In the data rows, the value 128 means zero.
Here are some points, each followed by its number:
[196 125 117 185 114  18 133  98 102  11  63  54 126  93  97  60 174 189
 193 130 139 144 148 167] 0
[119 131 130 120 129 147 138 115 115 160 126 139 100 107 147 155 147  95
 130 152 139 101 105 156] 1
[125 110 146 149 110  69 112 133 130  47 112 104 135 119 111 103 146 179
 138 121 117 127 140 135] 2
[ 70 111 139  91 130 189 113 166 140 180 178 186 127 144 155 180 109 109
  77 125 121  98 120 105] 3
[136 111 119 122 133 155 132 143 116 147 144 149 137 137 127 148 124 134
 125 125 135 110 139 125] 4
[138 142 124 140 128 106 133 109 129 114 106 110 122 122 124 110 139 122
 144 137 125 139 117 143] 5
[127 104 122 118 130 164 128 150 118 155 152 157 135 135 130 158 123 131
 117 127 136 105 140 120] 6
[151  96 125 133 125 139 122 163 114 103 154 145 171 155 108 123 120 178
 130 110 126 125 181 115] 7
[ 81 153 164 150 106  28  96 125 186  23  87  79 107  95 131  69 144 150
 118 107  93 169  84 109] 8
[142 113 136 148 118  78 125 117 108  71 106 100 125 113 114 111 153 168
 157 132 127 122 133 160] 9
[146 114 136 145 118  77 127 117 114  71 100  96 126 114 112 109 151 163
 157 130 125 126 135 155] 10
[ 45 148 138  66 136 197 120 135 158 228 176 176  87 121 178 198 109  48
  56 131 128 111  76 111] 11
[ 31  88 186  96 114 168  99 177 135 126 190 186 118 128 178 211 143 159
  70 151 101  44 104 131] 12
[134 113 122 124 134 148 124 142 124 137 143 142 143 139 125 138 121 137
 121 121 128 119 140 117] 13
[137 154 122 125 132 142 131 128 150 146 133 127 140 150 122 107  97 114
 117 115 119 164 131  95] 14
[134 122 133 137 124 109 118 142 145  95 126 117 155 144 108  95 111 160
 129 100 117 156 155 104] 15
[168 136 119 146 136 111 139 121 121 117 108 108 148 143 102  98 121 141
 164 122 129 157 147 125] 16
[215 141  87 153 148 131 157 103  93 145 102 109 152 138  95  97 125 127
 186 127 154 148 160 139] 17
[211 108 104 143 139 152 154 143 100 131 128 131 176 164  85 107 112 160
 170 117 147 140 193 120] 18
[ 50 118 160 110 112 132  97 144 158 128 154 145 108 115 163 162 125 124
  76 134 106 110 100 116] 19
[ 60 112 145  94 124 178 106 165 151 168 173 179 128 140 154 173 105 111
  72 123 116 105 113 102] 20
[210 146  86 153 147 132 157 100 102 151 101 109 150 143  94  94 115 116
 179 126 149 159 158 127] 21
[118 139 127 120 129 144 137 111 113 157 129 137  98 111 147 151 144  98
 128 152 134 105 105 155] 22
[102 155 121  96 149 192 130 145 167 213 162 160 136 160 142 145  70  64
  80 109 128 167 124  68] 23
[ 94 195 118 116 133 121 124  93 169 155 109  97  92 116 134 101 110  57
 109 117 129 180  78 107] 24
[134 108 133 134 123 116 118 152 129  95 139 129 159 146 112 117 122 171
 123 111 122 132 161 115] 25
[ 61 116 146  93 125 175 103 160 148 168 178 177 124 137 159 174 105 111
  70 123 113 103 113 102] 26
[129 129 130 130 125 130 131 120 124 130 125 126 119 122 135 138 138 122
 128 141 124 119 113 138] 27
[155  91 127 137 128 134 125 159 109  99 150 146 168 149 105 124 123 181
 131 117 129 117 181 122] 28
[147 120 108 109 143 191 152 132  96 210 154 164 121 133 130 178 127  93
 137 139 152  98 133 141] 29
[ 99 191 116 117 133 120 128  93 168 153 104  93  95 116 133 101 109  58
 111 117 130 178  82 106] 30
[130 108 120 125 135 161 123 149 120 149 153 153 143 145 127 142 114 134
 123 124 133 115 145 115] 31
[155 116 129 153 122  72 133 112 105  72  95  92 126 113 110 104 156 161
 167 130 133 127 137 160] 32
[101 149 134 114 125 140 127 122 151 148 135 131 110 122 147 138 120 100
 100 130 120 133  99 115] 33
[205 145  88 157 146 124 152 101  99 142 101 110 148 138  95  90 124 122
 183 125 148 154 156 136] 34
[167  90 119 131 128 150 132 165 109 116 152 151 174 154 105 129 118 172
 135 116 136 123 186 112] 35
Which three points above are nearest to each new point? Their numbers follow each, nearest first.
[144 124 133 137 126 107 120 140 138  91 122 113 156 147 107  95 112 163
 135 101 118 156 159 107] ~ 15 25 16
[171 153 103 129 145 159 146 123 140 174 123 122 150 160 109 104  88  96
 136 115 135 178 146  91] ~ 14 21 16
[130 109 145 146 110  70 117 132 127  41 110 101 138 118 112 104 147 183
 140 121 113 126 140 134] ~ 2 10 9
[145 129 129 141 130 106 123 135 138  97 119 113 153 145 105  90 109 158
 141 103 117 159 154 108] ~ 15 16 25
[139 131 130 135 124 106 122 136 142  97 121 112 150 144 111  97 112 152
 135  98 114 160 149 105] ~ 15 25 16
[ 79 107 146 114 121 149 113 140 126 144 159 158 107 114 161 178 138 122
  99 146 126  82 106 138] ~ 19 1 26
[149 135 100 111 156 182 162  90  78 233 136 155  91 108 146 185 144  57
 154 169 170  85 105 182] ~ 29 1 22
[157 157 115 128 133 133 141 114 138 147 114 112 136 142 116 105 110 110
 136 120 128 169 133 108] ~ 14 16 5
[140 161 118 145 133  77 134  86 132 106  85  88  98 103 121  96 145 105
 153 133 135 146 101 150] ~ 5 32 10
[154 152 118 131 132 130 140 114 138 141 117 114 138 140 115 107 114 117
 136 123 125 160 131 113] ~ 14 16 5
[ 95 127 143 128 116 112 121 116 130 114 120 121 104 105 150 137 148 119
 118 151 122 107  99 151] ~ 27 22 1
[147 156 117 135 135 138 140 114 138 148 120 117 136 143 121 108 108 108
 134 125 129 159 130 110] ~ 14 16 5
[ 85 172 115  85 160 181 151  82 119 255 127 142  55  97 170 194 129   9
 114 151 169 102  53 160] ~ 11 1 22
[144 139 123 137 129 113 139 104 116 121 109 114 116 119 130 121 143 120
 148 148 131 124 118 153] ~ 5 27 22
[133 130 132 134 127 107 117 143 153  98 120 112 155 144 111  92 108 152
 129  99 112 165 146  95] ~ 15 25 16
[178 146 107 141 137 125 143 112 121 135 109 109 147 143 106  98 114 120
 158 125 132 157 143 119] ~ 16 34 21
[ 99 160 140 136 121  84 114 108 161  97 101  99 106 109 131  97 130 111
 123 126 115 154  94 121] ~ 5 30 33
[147 151 118 135 133 125 133 120 142 137 112 114 142 143 119  97 109 116
 136 118 126 168 133 105] ~ 14 16 5
[  0 138 197 102  90 102  63 158 210  77 157 138  92 105 179 144 125 132
  27 120  70 125  64  93] ~ 19 26 20
[164 111 115 132 135 159 150 126  94 154 132 143 125 128 127 152 141 123
 153 148 150  96 135 155] ~ 4 1 6
[122 121 118 107 140 192 142 132 107 207 162 170 111 129 144 182 123  89
 121 145 147  92 121 137] ~ 29 6 1
[149 123 129 131 123 108 128 145 144  94 116 111 158 144 103  96 113 159
 134  95 118 161 157 100] ~ 15 25 16
[116 136 130 125 126 128 129 123 142 132 123 122 120 126 135 128 127 118
 120 134 126 130 114 130] ~ 27 33 5
[146 119 130 139 126 110 124 143 134  93 122 116 158 145 105  98 115 165
 139 103 121 150 158 111] ~ 15 25 16
